In the data rows, 128 means zero.
Each row has a hidden score. How much does it go up from the first row of each pair to the second? 20 means little or no change, 40 a big rise and 0 a big fall. The score is a weighted sum of the row's numbers plus the product of two more (or one squared), each taken from its middle value.
tensor([171, 63, 199, 122, 147, 165, 121, 98, 179, 162, 189, 113, 132])
tensor([140, 112, 139, 78, 107, 126, 150, 120, 182, 170, 136, 87, 72]): 12
tensor([116, 172, 94, 109, 109, 107, 65, 187, 99, 71, 115, 166, 140])
tensor([111, 120, 182, 84, 127, 141, 75, 146, 180, 151, 167, 138, 98]): 26
tensor([162, 105, 131, 67, 86, 121, 84, 73, 156, 137, 164, 35, 112])
tensor([113, 175, 72, 134, 93, 106, 67, 157, 88, 68, 110, 157, 151]): 16
tensor([143, 183, 80, 142, 102, 78, 79, 175, 61, 109, 127, 193, 131])
tensor([164, 32, 189, 168, 184, 211, 129, 103, 202, 153, 71, 68, 142]): 30
tensor([134, 133, 95, 180, 119, 153, 117, 141, 67, 142, 94, 153, 174])
tensor([233, 144, 165, 149, 183, 87, 137, 105, 90, 154, 136, 69, 195]): 17
tensor([75, 137, 101, 157, 121, 149, 146, 136, 91, 122, 119, 136, 160])
tensor([112, 151, 111, 88, 125, 47, 193, 148, 175, 148, 126, 109, 79]): 25
tensor([115, 136, 135, 87, 128, 96, 120, 160, 177, 135, 136, 146, 56])
tensor([175, 200, 80, 121, 131, 50, 183, 139, 88, 140, 110, 96, 111]): 16
tensor([125, 140, 77, 132, 77, 109, 174, 111, 109, 164, 111, 123, 107])
tensor([151, 134, 133, 101, 140, 115, 83, 155, 134, 108, 147, 164, 103]): 19
tensor([85, 146, 87, 102, 90, 105, 81, 176, 131, 99, 142, 211, 144])
tensor([114, 46, 185, 179, 177, 176, 155, 65, 157, 168, 124, 127, 136]): 21
tensor([87, 189, 103, 174, 147, 119, 156, 147, 74, 110, 125, 164, 130])
tensor([111, 155, 100, 159, 111, 155, 188, 102, 90, 150, 147, 92, 161]): 13
tensor([129, 140, 117, 76, 146, 65, 166, 185, 170, 143, 149, 74, 91])
tensor([205, 77, 199, 137, 179, 160, 94, 70, 175, 163, 147, 92, 136]): 21
tensor([88, 106, 163, 90, 103, 117, 112, 153, 177, 142, 149, 137, 26])
tensor([121, 89, 156, 198, 153, 197, 214, 53, 95, 172, 160, 120, 215]): 12
tensor([130, 160, 97, 147, 101, 146, 136, 146, 86, 104, 120, 164, 173])
tensor([78, 132, 86, 74, 48, 107, 115, 87, 145, 87, 125, 86, 136]): 37
tensor([126, 116, 91, 122, 112, 139, 114, 127, 97, 103, 111, 134, 113])
tensor([93, 124, 92, 89, 126, 86, 110, 155, 151, 106, 88, 184, 89]): 21
tensor([118, 97, 145, 140, 119, 159, 138, 157, 138, 166, 146, 164, 127])
tensor([119, 110, 170, 128, 142, 138, 158, 143, 168, 191, 156, 139, 72]): 15
tensor([96, 172, 73, 169, 70, 154, 158, 108, 67, 120, 139, 104, 160])
tensor([109, 150, 95, 154, 108, 143, 118, 158, 75, 102, 130, 172, 151]): 14
tensor([141, 111, 178, 81, 135, 125, 147, 163, 187, 181, 158, 135, 73])
tensor([107, 143, 88, 132, 115, 91, 62, 167, 79, 63, 124, 134, 110]): 24
tensor([89, 183, 79, 128, 87, 108, 66, 185, 74, 86, 126, 193, 143])
tensor([154, 120, 173, 157, 177, 135, 124, 100, 122, 137, 126, 119, 151]): 16
tensor([130, 162, 103, 82, 125, 79, 152, 189, 154, 134, 98, 137, 98])
tensor([125, 185, 68, 144, 105, 79, 88, 151, 84, 78, 98, 156, 159]): 23
tensor([168, 150, 103, 75, 152, 37, 193, 164, 145, 161, 82, 107, 105])
tensor([90, 94, 166, 188, 156, 201, 148, 102, 101, 138, 139, 158, 124]): 25
tensor([87, 128, 82, 113, 144, 87, 165, 156, 135, 124, 89, 136, 124])
tensor([144, 197, 89, 123, 91, 88, 82, 146, 95, 76, 122, 149, 156]): 21
tensor([154, 54, 194, 146, 143, 181, 105, 104, 204, 159, 144, 134, 107])
tensor([186, 159, 112, 106, 118, 89, 103, 144, 97, 106, 125, 91, 171]): 9
tensor([90, 119, 111, 172, 117, 159, 217, 143, 79, 102, 131, 139, 106])
tensor([81, 141, 102, 211, 63, 184, 231, 29, 78, 200, 153, 79, 169]): 36
tensor([115, 42, 191, 161, 214, 213, 146, 52, 186, 144, 96, 111, 168])
tensor([114, 206, 70, 131, 87, 102, 91, 162, 85, 93, 137, 181, 130]): 36
tensor([171, 121, 163, 210, 170, 204, 158, 41, 120, 156, 137, 116, 204])
tensor([119, 180, 90, 129, 86, 123, 169, 144, 99, 115, 128, 126, 134]): 30
tensor([126, 156, 97, 152, 87, 116, 136, 149, 84, 106, 127, 142, 164])
tensor([135, 76, 185, 121, 109, 160, 89, 89, 160, 145, 147, 113, 48]): 28
tensor([142, 168, 85, 141, 133, 94, 138, 141, 83, 106, 114, 162, 90])
tensor([158, 173, 82, 127, 115, 86, 137, 162, 89, 101, 103, 147, 80]): 17
tensor([160, 107, 152, 67, 90, 127, 62, 115, 166, 134, 160, 97, 91])
tensor([111, 105, 116, 83, 129, 118, 107, 134, 166, 128, 115, 127, 103]): 15
tensor([99, 130, 81, 101, 75, 100, 89, 120, 114, 95, 109, 66, 106])
tensor([78, 71, 175, 155, 141, 152, 160, 116, 169, 174, 138, 145, 82]): 27
tensor([98, 126, 143, 86, 154, 114, 143, 151, 148, 141, 139, 212, 91])
tensor([159, 106, 186, 87, 132, 148, 91, 90, 173, 157, 176, 90, 117]): 13
tensor([116, 142, 100, 99, 114, 102, 74, 147, 135, 103, 127, 136, 108])
tensor([77, 68, 94, 91, 111, 151, 191, 75, 173, 132, 102, 40, 156]): 11
tensor([117, 113, 143, 137, 130, 150, 120, 142, 141, 145, 150, 150, 96])
tensor([121, 133, 136, 176, 162, 152, 123, 127, 98, 134, 136, 135, 173]): 15
tensor([122, 100, 170, 196, 173, 172, 123, 108, 122, 133, 125, 141, 172])
tensor([120, 167, 103, 171, 96, 96, 150, 152, 74, 100, 130, 164, 116]): 27
tensor([126, 99, 158, 158, 142, 159, 132, 117, 116, 102, 140, 139, 120])
tensor([77, 127, 89, 165, 124, 124, 185, 135, 75, 102, 116, 141, 110]): 23
tensor([128, 160, 94, 96, 110, 83, 88, 172, 120, 86, 102, 164, 114])
tensor([158, 140, 169, 127, 122, 102, 101, 88, 122, 125, 134, 78, 152]): 24
tensor([94, 106, 95, 158, 120, 139, 173, 100, 89, 109, 121, 126, 110])
tensor([103, 135, 111, 203, 160, 172, 157, 114, 64, 127, 100, 160, 188]): 10
tensor([140, 143, 120, 95, 114, 66, 170, 169, 123, 149, 115, 115, 107])
tensor([121, 138, 106, 94, 95, 107, 91, 176, 132, 90, 113, 137, 111]): 15
tensor([255, 123, 187, 117, 176, 88, 127, 46, 135, 182, 154, 0, 164])
tensor([163, 172, 68, 133, 91, 113, 135, 146, 83, 119, 117, 131, 152]): 15
tensor([103, 171, 88, 135, 127, 104, 135, 179, 88, 91, 122, 173, 101])
tensor([97, 128, 112, 179, 111, 176, 152, 132, 64, 115, 144, 150, 190]): 18
tensor([89, 163, 106, 103, 55, 98, 68, 172, 116, 72, 136, 188, 122])
tensor([172, 131, 144, 86, 60, 142, 86, 62, 142, 136, 142, 49, 150]): 13
tensor([131, 128, 122, 77, 161, 74, 148, 197, 181, 143, 103, 147, 76])
tensor([144, 138, 104, 109, 83, 121, 71, 127, 136, 96, 122, 134, 66]): 18
tensor([80, 105, 87, 86, 95, 128, 136, 104, 138, 106, 125, 76, 125])
tensor([218, 112, 148, 77, 124, 118, 94, 69, 156, 149, 150, 17, 92]): 18
tensor([129, 127, 137, 72, 140, 81, 164, 180, 191, 152, 137, 127, 93])
tensor([91, 137, 112, 211, 140, 207, 211, 82, 77, 126, 167, 139, 214]): 29
tensor([106, 51, 175, 177, 183, 207, 168, 102, 186, 160, 125, 137, 180])
tensor([115, 119, 92, 86, 82, 137, 123, 110, 128, 106, 123, 78, 106]): 21
tensor([136, 107, 122, 76, 79, 113, 80, 121, 155, 113, 121, 133, 82])
tensor([101, 167, 69, 188, 148, 151, 148, 85, 61, 102, 104, 125, 224]): 12
tensor([153, 128, 145, 82, 116, 114, 60, 118, 161, 109, 120, 151, 106])
tensor([141, 130, 119, 188, 194, 161, 126, 107, 81, 118, 137, 155, 204]): 15
tensor([112, 160, 106, 85, 112, 81, 145, 169, 158, 126, 133, 158, 87])
tensor([119, 156, 106, 93, 176, 113, 152, 238, 121, 117, 126, 223, 159]): 13
tensor([222, 111, 192, 118, 137, 121, 86, 57, 155, 155, 162, 41, 137])
tensor([179, 125, 159, 140, 155, 120, 130, 102, 116, 142, 146, 90, 194]): 18
tensor([90, 149, 118, 128, 140, 104, 187, 136, 135, 176, 162, 118, 141])
tensor([122, 103, 164, 74, 158, 96, 148, 192, 196, 167, 130, 146, 78]): 25
tensor([208, 121, 184, 173, 162, 136, 101, 79, 122, 163, 127, 25, 193])
tensor([65, 130, 99, 112, 148, 128, 166, 138, 123, 105, 91, 93, 152]): 7
tensor([244, 99, 180, 124, 157, 116, 122, 64, 153, 160, 166, 35, 171])
tensor([71, 115, 86, 129, 152, 79, 159, 170, 117, 92, 78, 120, 113]): 18
tensor([169, 175, 97, 106, 122, 136, 72, 124, 102, 98, 109, 142, 164])
tensor([179, 109, 118, 82, 87, 101, 92, 96, 143, 114, 157, 78, 102]): 33
tensor([129, 165, 86, 94, 124, 40, 144, 139, 155, 136, 91, 117, 75])
tensor([78, 100, 93, 101, 138, 97, 181, 137, 155, 114, 89, 102, 120]): 17
tensor([126, 147, 112, 187, 148, 150, 145, 137, 76, 110, 128, 157, 191])
tensor([108, 119, 119, 215, 169, 185, 169, 102, 58, 134, 131, 143, 209]): 21
tensor([126, 115, 141, 188, 183, 150, 143, 137, 98, 126, 99, 137, 206])
tensor([142, 136, 131, 138, 108, 121, 89, 136, 111, 101, 117, 161, 131]): 21
tensor([90, 86, 108, 72, 115, 151, 157, 95, 207, 139, 120, 55, 118])
tensor([123, 155, 95, 95, 92, 101, 72, 158, 125, 87, 93, 165, 69]): 29
tensor([162, 106, 133, 88, 96, 127, 51, 80, 154, 146, 159, 87, 108])
tensor([119, 165, 120, 192, 135, 88, 161, 157, 49, 123, 125, 178, 115]): 24
tensor([110, 154, 99, 162, 121, 145, 109, 153, 95, 80, 112, 148, 186])
tensor([74, 104, 98, 151, 150, 146, 220, 135, 98, 110, 100, 120, 109]): 26
tensor([180, 90, 193, 91, 112, 135, 51, 91, 174, 145, 171, 108, 106])
tensor([150, 176, 81, 84, 130, 44, 170, 168, 139, 142, 113, 102, 114]): 10
tensor([173, 223, 70, 109, 103, 41, 185, 159, 100, 143, 95, 106, 151])
tensor([200, 86, 189, 101, 124, 152, 94, 69, 162, 161, 157, 77, 85]): 29
tensor([114, 114, 88, 92, 120, 75, 103, 164, 127, 87, 93, 156, 73])
tensor([100, 129, 164, 88, 151, 97, 161, 169, 182, 174, 149, 138, 85]): 16
tensor([172, 174, 104, 79, 125, 27, 183, 161, 140, 162, 102, 89, 109])
tensor([97, 89, 161, 138, 139, 150, 124, 137, 172, 169, 173, 146, 93]): 29
tensor([172, 111, 201, 87, 134, 115, 152, 191, 183, 168, 132, 168, 63])
tensor([107, 83, 189, 108, 148, 136, 107, 126, 184, 173, 147, 139, 50]): 22
tensor([194, 69, 200, 139, 152, 172, 65, 69, 178, 163, 128, 90, 95])
tensor([137, 56, 184, 198, 202, 217, 160, 63, 151, 169, 103, 140, 157]): 8
tensor([136, 102, 163, 180, 198, 159, 144, 98, 119, 129, 126, 117, 167])
tensor([126, 142, 118, 126, 89, 115, 80, 137, 124, 105, 149, 109, 86]): 29
tensor([103, 67, 193, 139, 141, 165, 157, 126, 159, 186, 161, 170, 100])
tensor([145, 50, 189, 194, 229, 214, 119, 65, 152, 140, 137, 122, 188]): 8
tensor([146, 130, 122, 95, 88, 102, 81, 95, 136, 100, 148, 144, 97])
tensor([110, 77, 178, 192, 166, 188, 151, 72, 136, 143, 113, 129, 165]): 8
tensor([123, 138, 136, 109, 135, 104, 189, 149, 166, 187, 149, 100, 102])
tensor([166, 95, 183, 147, 165, 158, 99, 73, 161, 152, 155, 100, 124]): 20
tensor([178, 152, 122, 198, 91, 224, 224, 74, 69, 164, 157, 117, 247])
tensor([194, 208, 93, 103, 99, 85, 26, 126, 98, 81, 118, 108, 191]): 16
tensor([107, 135, 106, 87, 150, 76, 129, 176, 140, 120, 110, 171, 89])
tensor([104, 86, 150, 187, 137, 189, 185, 59, 124, 162, 154, 109, 144]): 23
tensor([97, 114, 122, 72, 123, 102, 122, 142, 148, 105, 105, 133, 81])
tensor([133, 143, 110, 111, 95, 110, 75, 170, 127, 94, 120, 164, 110]): 20
tensor([147, 191, 76, 123, 85, 89, 90, 172, 88, 62, 118, 171, 111])
tensor([105, 191, 68, 132, 101, 85, 90, 167, 87, 70, 115, 181, 85]): 26
tensor([104, 100, 164, 145, 143, 155, 163, 120, 157, 156, 148, 133, 111])
tensor([121, 170, 80, 94, 107, 71, 82, 167, 107, 102, 99, 129, 116]): 18
tensor([145, 96, 184, 75, 106, 131, 142, 153, 179, 166, 146, 120, 59])
tensor([159, 129, 121, 85, 109, 120, 102, 89, 134, 108, 139, 78, 116]): 16
